One turn sends every row of this set to another row. A few are shown first. Where does it send the rows asked after them?
Z766: [ -5  18  -9  -1  -7   8   7   5  10  -1  -7 -16  16   4 -15   4  -8  -2
  -2  15   5  -4  -8  14   6  -1  -6  -3  -6 -19  17   2 -10  -7  13 -17
  11  -4   5 -18  -5  -4]
Z25: [  1  -3  18   2   0  -1  13  -1   7  12   1  -4  21   3 -15   8  20  -1
  14  -2   8  -6 -14  14  -7 -13  -5  -8   1 -16  -1   4  -6   0  -4  17
  -4   5  -9   5   9   9]
Z305: [ -5  19  -6  -5  -3   5   4  -2  14  -8   3 -15  12  -2 -11  -3  -4  12
   4  11   7   7 -11  10   3   6  -4  -4   3 -12   8   9   3 -11  17   1
   9  10   2 -11 -14  -7]
Z259: [-15   8 -10   0  -6   5   3  -6   1   0   7  -1  15  -7  -9   3  -5   5
   6   9   1   4 -11   8   1   3  -4   3   2 -23  -2   9   4 -12  18  -3
   9   7   1  -6   3  -9]
Z809: [  8  -9  15  -7   3  -6   9   6   2   9   3 -15  23   2 -14   4  18  -7
  12  -2   8   0  -6  23  -2  -6  -2  -8   5  -8   8   4  -7   5   0  13
  -4   1   6  -2 -14  16]
Z264: [  8  -2  -2  -5   0   2  13   4   5  10 -14  -4  17   6 -11   8  26   4
  -2   0  14   2 -12  15  -4  -5   0 -14  -3 -17  10   8  -7  -5  -5  12
   1   9   1  10  -9  14]
Z965: [  7   3   7   2  -3   0  -1   7  10  -9 -21   0  16   0  -5   1 -12  -9
   5   6  -5  -9  13  13   3 -13  12 -21  -7  -5  10  -6  -9   1  14  11
   1   5   4  -1  12 -12]
Z360: [  0 -14   3   7  -6  17  10  -4   5   4  -6   1  -3   6  -6  -6   2   2
  -7   0  -8   3 -15  11   8   4   9   2   1   6   4  12  -9   6  12  13
  -5   1 -16 -12  -9   6]
Z967: [ -2  -4   9  -4  -9   8   6   2   2  -9  10 -10  22   0  -9   6  13  -4
   4   7   3   3   8  -3 -16  -5  -3  -4 -10  11  11 -13   1   5  11   7
   3   2   0  -9 -13  -6]
Z721: [ 22   0   9   7 -13   7   4  -4   9  15 -10  -9   3  13 -11   7  -1   8
 -13   4  -3   3   2  11  12   4   6  -8 -12 -11   2  18   2  -1  14  14
  -1   1  -7 -13  -5   1]
Z677: [  7 -10   1  15   3  10  11   0  10  14  -3  -2  11   7   4   2  -1  -4
 -17   2  -1  -1  -5  13  12  -2  13  -5  -7  -4   2  10  -5   0  14   6
  10  -1 -22 -13   3   5]
Z562: [  6   6  16  -5  -5  -2  11   7  12   5 -17  -9  23  11 -21  10  17  -7
   0   2  15 -10 -15  15  -4 -13   1  -6  -7  -8  10   4 -16   5  -3  10
   3   0  -2   5  -2  13]
Z433: [  2  -9  -4 -23  -7   5   2   6   8  -5   2  -3  10   4  -6   8   9  11
 -13   3  -2  11   4  14 -13  -8  -4 -10 -18  -4   6  -9  -8   0   9  -5
  -3   3  11 -16   3   3]
Z820: [ -2  -1  10   0 -11  13  11   2  15   0   2  -3  14   7 -14   5  17  18
  -1   7  -1  -3   8   1 -10 -17  -8  -6 -14  -8  12 -11  -5  -8   0  -7
  -2   1 -10  -5  12  -9]
Z9: [-19  13  -9   8 -13   8   8  -1   9  -7  -4  -7   8  -8 -11   1  -9   1
   7  10   6   0 -17   9  -3  -7  -3   3  -1  -7   3   3 -11  -6  12  -8
  12   9  -6 -10   3  -9]
Z67: [  3  -5  10 -17  -3   9   1  -1  15  -8   2 -13  21   6   0   8   4   2
  -2  10  -4   3   2  15   2 -28 -13   5  -2  -2   7 -12  -8  11   8   0
  -3  10  -5  -2  -4 -14]
Z844: [  8 -11   4  -2  -3  -7  12   5   4  17  -3  -1  19   4 -13  11  17  -7
   3  -7   6  -1 -11  27  -2  -8  -3  -9  -9 -16   5   5 -14   1  -4  -1
  -2   4   5  -2   8  16]
Z359: [ 11  -4   9   5 -11  12  10  -6  13   7  -8  -4  -1   4  -7   7 -11   1
   0   5  -7  -2   5  17  18   0   1 -11  -3  -7   7   8 -14  10   5  10
  -5   3 -12 -18 -19  11]
Z750: [  8   8  -1  -4  -8   2   0  -2  -1  -4 -11   2  12   4 -11  -4  -8 -12
   8   1 -12  -6  14  22   1  -4   8 -16  -8   0  23   0  -3   5   6   4
 -18   3   9  -5  -1  -6]
Z166: [  4   1  14  10  -3  19   8  -1   3   9 -10  -2   2   1  -5  11  -6  -9
  -9  -1  -4 -11   1   4  13  -9   7  -7  -4 -14   6  -2 -13   3  16  10
   5 -12 -16 -12  -4  11]
Z673: [ -1 -14 -17  -5  -9   8   3  -1   3   8   1   0  19   7   0   4   8   6
  -1  15   0  12  12  11  -5 -19  -7  -7  -5  -6  14 -10  -1  -5  -3  -3
   6   8  -4   2 -12  -2]
Z801: [  3   8   4  -3   1  17  -2   1   0  -5  -4  -5  25   8  -6 -17   4   2
   7  -1  -4  -1   5  12  -2 -17  12 -16   2   2   7  13   8  -9  13   5
 -13  -9  -7   1   6  -6]
Z733: [ -9  14   0 -11  -5   5   5   0  12  -3   6 -12  16   8 -23  -1 -12   7
  11  19   0  -4  -4  12   4   5  -7  -1   6 -22   8   5  -6  -6  13  -4
   4  -5   1 -15 -10  -2]
Z120: [  2   6  -7   0  -5   8  -1   2   4  -7 -12   0  22  20 -18 -12   0   1
  -1  11   1   1  12  16   3  -6  15 -19  -8   0  14  16   4   6   3   3
 -14   3   0   1   2  -6]
Z401: [ -8   1  -6   6 -11  -1  10   8   7  -2   5 -14  15  -1 -11   2 -12  -4
   8   8   0  -4  -4  20   6  -2  -4   7   2 -11   5   4 -12  -7  16 -19
  12   3   0 -15   0 -10]
Z92: [ -2  -7  -5  -5   6  25   7   1   7 -15 -15   3  21  -3   5  -9   5  -1
   8   1  -7   1   1  10   4 -10   9 -21   4  -3   2   8  -7  -1  12   0
  -9   1  -3   4   2  -7]
Z59: [  7  -6   9   1  -2   0  11   8   6   1 -12 -12   9  -1  -8  10  19  -7
   4  -8  13   3 -17  20  -1 -19  -2  -6   3  -5   5   0 -15   5   2   9
   1  16   2   8  -6   7]
Z938: [  9  -2  -5  -4   5  10  12   0  14  -1 -14   3  16  -3   1   2  -6  -5
   9   5 -11  -5   7  18 -10  -7  13 -24  -5  -2  -3   3 -11  -6  10   1
  -6   5  -9  -4  16 -11]
Z325: [  3  -1  14   7 -10  16  -7 -11   0  11 -12  -1   6   7  -6  -3  -1   1
  -7   5  -6   2 -15   5  14  -7   1  -1  -6  -9   6  11   2   4  13  23
  -3  -9  -8 -12  -3   4]
Z662: [ -4   1   4 -19 -14  -2   1  -2  16  -3   0  11  34  13  -3   5   0   8
  -7  13   1  -6   1   7  -8 -10  -7  -1 -17  -1   9  -6  -3  -2   2   9
   9   1  -7   0   1   1]

Z166 -> Z677
Z59 -> Z25
Z259 -> Z305
And these:
Z662 -> Z433
Z120 -> Z750

One turn sends every row of this set to another row. A few are shown first. Where does it send the rows asked after them?
Z586: [-11  -5  -4   9  10  -1  -1  -7  -2 -22  -3 -11  -9  22   0   1   1  20]
Z490: [ -4  -7  -1   5   6   0   2  -7  10 -16   7 -11  -6  19   2   1   2  16]
Z594: [ -9  -8  -1   9   8  -2  -2  -8   3 -20   1  -9  -3  22   9   0  -1  18]
Z706: [-13  -9   4  -2  -9   2   7 -12 -10  -5 -19  12  -3  12   0  13 -23  -3]
Z416: [ -8  -4   2   5   9  -2  -1  -9   8 -20   4 -11 -10  16   0  -2  -1  14]
Z422: [ -7  -3  -2   4   9   0  -1  -4   8 -18   5 -11  -9  16  -2  -2   0  15]
Z550: [ -1   0  -6   8   5  -1   2 -10   7 -20   0 -11 -12  18  -5   3   1  15]
Z16: [-12 -11  -9  -2  -8  -3  32   2  -5  -6  -8   1   3   5   6  17 -14   3]
Z934: [-19  -1   7  -2  -9  -3  11  -8 -18  -3 -17   5  -7  13   6  14 -25  -1]
Z983: [ -9  -3  -5  11  10  -4   5  -8   1 -25  -2 -12 -11  19   1   1   0  19]
Z217: [-11  -9  -2  -1  -7  -3  17   0 -10  -3   0  -2  -3   8  18   7 -30  -5]
Z180: [-10 -11  -6   2 -12  -2  33   1  -9  -2   1  -7  -7  11   6  14 -18   0]
Z513: [-19  -4   5  -6  -7  -6  17   1 -11   0  -5   1  -1   6  16  11 -24  -1]
Z639: [-16  -2   2   0 -12  -1  25  -4 -15  -1 -14   0 -12  14  -6  20 -15   1]
Z197: [-14 -15   0   1 -11   2  26  -7 -10  -4 -18   6  -5  16  -8  19 -11   3]
Z808: [-12  -9   6  -2  -9   5  10   1  -4   1  -3  -4   0   1  17   9 -24  -3]
Z610: [-12  -7  -2  10 -13   5  23  -5 -18  -5 -19  -7 -12  12  -4  22 -14   4]
Z12: [-12  -8   4   8  10  -3   1 -10   2 -21   0 -10  -9  22   1  -2   1  18]
Z316: [ -6   0  -8   8  10  -2   1  -4   3 -22  -2 -12 -11  16  -4   1   1  17]
Z302: [-18 -11  10   6 -10   7   4 -10 -17  -3 -17   0  -7  14  10  13 -22   0]
Z131: [-11  -7  -4  -6  -5  -3  13  -3  -5  -6 -10   7   5   2  14  11 -26  -2]
Z585: [-13  -8   4   2  -9   1   8 -10 -18  -2 -11   3 -11  17   7   9 -30  -5]
Z230: [-11  -9  -1   7 -14   2  25  -8 -18  -2 -11  -2 -15  20  -6  15 -19   0]
Z121: [ -8  -5  -7   3 -12   3  27   5  -5  -3  -3 -11  -6   0   4  19 -16   0]
Z251: [-16  -4   1  -5 -10  -3  30   4  -8   1  -2  -3  -4   6   4  17 -16   2]
Z367: [ -5   0  -4   7  10  -3   3  -7   6 -23   2 -13 -12  14  -1  -1  -1  15]
Z563: [-12  -7   1   6   9   0  -3  -7   3 -18   1  -9  -7  22   2  -2   1  17]
Z581: [ -4  -1  -6  10   7  -2  -3 -12   0 -24  -5 -10 -10  22   3   2  -2  18]

Z251 -> Z639
Z563 -> Z422
And these:
Z610 -> Z302
Z131 -> Z16
Z550 -> Z581
Z367 -> Z983
Z585 -> Z217

